In the rows, 100 means zero.
Each named turn below is shown by a few rows before and after it. Which turns, in which order, take the first row of each later pair to the second? The first pair is answered.
vasuz (before -> after):
96, 66, 119, 89, 76, 86, 91, 91, 120, 98, 94, 102, 85, 69  ->  71, 84, 128, 104, 86, 109, 91, 79, 98, 88, 80, 97, 103, 61
125, 118, 101, 95, 139, 91, 104, 113, 95, 102, 87, 113, 107, 122  ->  134, 105, 100, 104, 121, 76, 120, 104, 115, 101, 91, 120, 97, 115
130, 109, 109, 123, 105, 93, 141, 102, 130, 33, 73, 126, 108, 75  ->  102, 135, 114, 120, 142, 114, 121, 110, 99, 33, 84, 123, 133, 103
Fasep (before -> after):
69, 87, 103, 109, 78, 130, 101, 81, 95, 91, 94, 80, 100, 96  ->  106, 103, 118, 110, 122, 101, 107, 99, 99, 63, 76, 100, 115, 126
124, 102, 102, 126, 132, 64, 98, 127, 78, 128, 86, 119, 91, 107  ->  99, 85, 95, 119, 80, 75, 94, 120, 95, 154, 104, 104, 68, 88
116, 84, 60, 130, 103, 89, 134, 98, 123, 48, 70, 102, 116, 112  ->  110, 65, 66, 111, 65, 79, 122, 99, 140, 66, 86, 96, 94, 91
pido (before -> after):
109, 106, 156, 94, 79, 110, 105, 66, 111, 105, 104, 140, 76, 98  ->  113, 110, 147, 102, 92, 106, 117, 63, 109, 90, 93, 145, 86, 110
56, 90, 107, 111, 69, 122, 85, 70, 85, 90, 87, 87, 100, 62  ->  109, 69, 111, 93, 51, 67, 100, 107, 127, 92, 93, 107, 71, 71
97, 88, 94, 83, 100, 73, 82, 129, 108, 99, 137, 90, 83, 123  ->  115, 107, 91, 103, 138, 81, 104, 128, 91, 82, 110, 99, 104, 132
Now pairs of rows:
Each pair is 2 to 3 turns apart.
45, 148, 110, 127, 173, 152, 89, 83, 38, 101, 110, 89, 129, 118  ->  166, 104, 114, 102, 151, 24, 115, 147, 135, 108, 115, 139, 76, 139
pido, pido
95, 119, 120, 94, 49, 112, 108, 90, 82, 63, 76, 65, 94, 52  ->  107, 159, 127, 83, 131, 89, 87, 134, 62, 64, 87, 84, 126, 112
Fasep, vasuz
90, 102, 120, 103, 127, 104, 85, 111, 84, 94, 86, 106, 134, 115  ->  93, 70, 96, 112, 82, 118, 100, 88, 99, 121, 88, 84, 103, 81
vasuz, vasuz, Fasep
82, 87, 105, 94, 81, 114, 86, 79, 102, 66, 93, 85, 92, 68  ->  125, 104, 107, 96, 129, 81, 93, 104, 107, 57, 86, 111, 107, 105
vasuz, pido, pido
87, 97, 140, 89, 69, 101, 92, 114, 101, 59, 93, 110, 114, 77  ->  116, 98, 131, 103, 94, 93, 121, 117, 99, 50, 74, 118, 111, 91
Fasep, pido, pido
79, 104, 136, 59, 47, 76, 71, 110, 131, 69, 121, 98, 86, 86  ->  101, 139, 132, 85, 132, 77, 87, 111, 96, 32, 85, 119, 121, 122
Fasep, Fasep
115, 73, 83, 108, 31, 109, 124, 80, 127, 78, 74, 91, 77, 54  ->  36, 119, 93, 102, 89, 154, 67, 85, 64, 104, 106, 76, 126, 86
Fasep, pido, vasuz
130, 94, 84, 99, 93, 97, 101, 110, 97, 145, 120, 87, 72, 94  ->  107, 91, 93, 102, 59, 103, 98, 95, 94, 130, 112, 85, 73, 65
vasuz, vasuz, pido
113, 117, 67, 116, 103, 92, 139, 74, 101, 90, 45, 120, 96, 127  ->  60, 105, 66, 108, 59, 127, 119, 61, 97, 128, 79, 89, 82, 103
vasuz, Fasep, Fasep
79, 112, 108, 130, 95, 142, 112, 46, 100, 72, 58, 99, 100, 66  ->  111, 87, 97, 129, 72, 112, 124, 60, 124, 88, 60, 98, 63, 54
pido, pido, Fasep
75, 98, 71, 114, 100, 157, 105, 80, 70, 160, 114, 62, 87, 112  ->  159, 114, 83, 115, 149, 85, 134, 110, 94, 114, 82, 103, 100, 150
Fasep, Fasep, pido
51, 142, 114, 95, 130, 111, 56, 108, 81, 109, 145, 98, 132, 134  ->  102, 123, 121, 83, 134, 56, 65, 140, 114, 102, 139, 121, 117, 143
Fasep, pido
109, 78, 92, 107, 60, 106, 118, 76, 106, 104, 94, 91, 83, 82  ->  97, 114, 110, 90, 119, 82, 83, 123, 96, 103, 121, 108, 117, 129
vasuz, vasuz, Fasep
133, 98, 74, 106, 114, 104, 117, 96, 109, 143, 99, 102, 97, 91  ->  140, 117, 87, 110, 133, 94, 122, 93, 107, 110, 85, 113, 117, 104
vasuz, pido, Fasep
85, 83, 103, 87, 26, 116, 93, 80, 127, 113, 118, 78, 76, 62  ->  134, 78, 104, 92, 40, 70, 107, 103, 146, 93, 99, 105, 71, 75
vasuz, pido
92, 87, 102, 94, 61, 96, 99, 91, 91, 122, 111, 78, 76, 85  ->  123, 88, 106, 97, 67, 70, 115, 102, 102, 100, 96, 90, 67, 89
vasuz, pido
113, 93, 73, 120, 69, 142, 138, 60, 120, 96, 80, 85, 99, 57  ->  140, 134, 91, 101, 167, 94, 106, 126, 116, 105, 104, 116, 126, 136
Fasep, vasuz, vasuz
81, 112, 73, 130, 104, 143, 108, 74, 84, 113, 92, 89, 101, 79  ->  139, 98, 67, 119, 102, 85, 124, 100, 119, 100, 86, 117, 84, 94
pido, pido
131, 93, 128, 74, 65, 48, 75, 136, 145, 92, 118, 119, 84, 100  ->  139, 133, 117, 99, 150, 74, 99, 132, 102, 79, 92, 126, 123, 138
pido, vasuz
115, 81, 106, 97, 60, 88, 102, 102, 132, 88, 106, 105, 68, 77  ->  119, 118, 116, 90, 131, 75, 82, 139, 112, 95, 115, 115, 98, 126
Fasep, vasuz, Fasep
94, 112, 78, 127, 130, 158, 104, 82, 52, 102, 62, 88, 118, 131  ->  145, 63, 62, 126, 71, 114, 141, 86, 105, 112, 62, 96, 63, 99
vasuz, vasuz, vasuz
142, 83, 85, 93, 83, 73, 119, 121, 136, 118, 94, 96, 72, 111  ->  118, 75, 62, 111, 75, 113, 125, 91, 117, 130, 88, 79, 68, 96
Fasep, pido
121, 127, 118, 107, 155, 80, 101, 115, 87, 69, 81, 122, 130, 139  ->  68, 72, 103, 101, 38, 129, 97, 68, 108, 108, 100, 80, 75, 62
vasuz, Fasep, vasuz
151, 67, 60, 120, 80, 92, 140, 100, 100, 127, 73, 106, 82, 99  ->  141, 58, 81, 107, 46, 81, 126, 103, 114, 122, 80, 106, 79, 82
vasuz, pido, pido
121, 98, 121, 93, 93, 51, 127, 117, 164, 81, 120, 91, 96, 115  ->  132, 104, 102, 99, 127, 58, 133, 124, 147, 103, 117, 85, 98, 135
pido, vasuz, vasuz
126, 118, 93, 113, 151, 105, 97, 141, 87, 90, 105, 85, 131, 139  ->  150, 110, 88, 113, 141, 86, 119, 135, 94, 84, 95, 94, 120, 136
Fasep, pido
92, 104, 101, 77, 99, 88, 74, 137, 108, 128, 128, 97, 86, 117  ->  144, 89, 87, 102, 106, 74, 122, 122, 118, 101, 89, 115, 83, 118
pido, vasuz
80, 111, 124, 97, 115, 59, 87, 138, 97, 98, 127, 134, 123, 138  ->  37, 113, 104, 115, 101, 117, 88, 101, 61, 115, 131, 100, 122, 116
pido, Fasep, Fasep
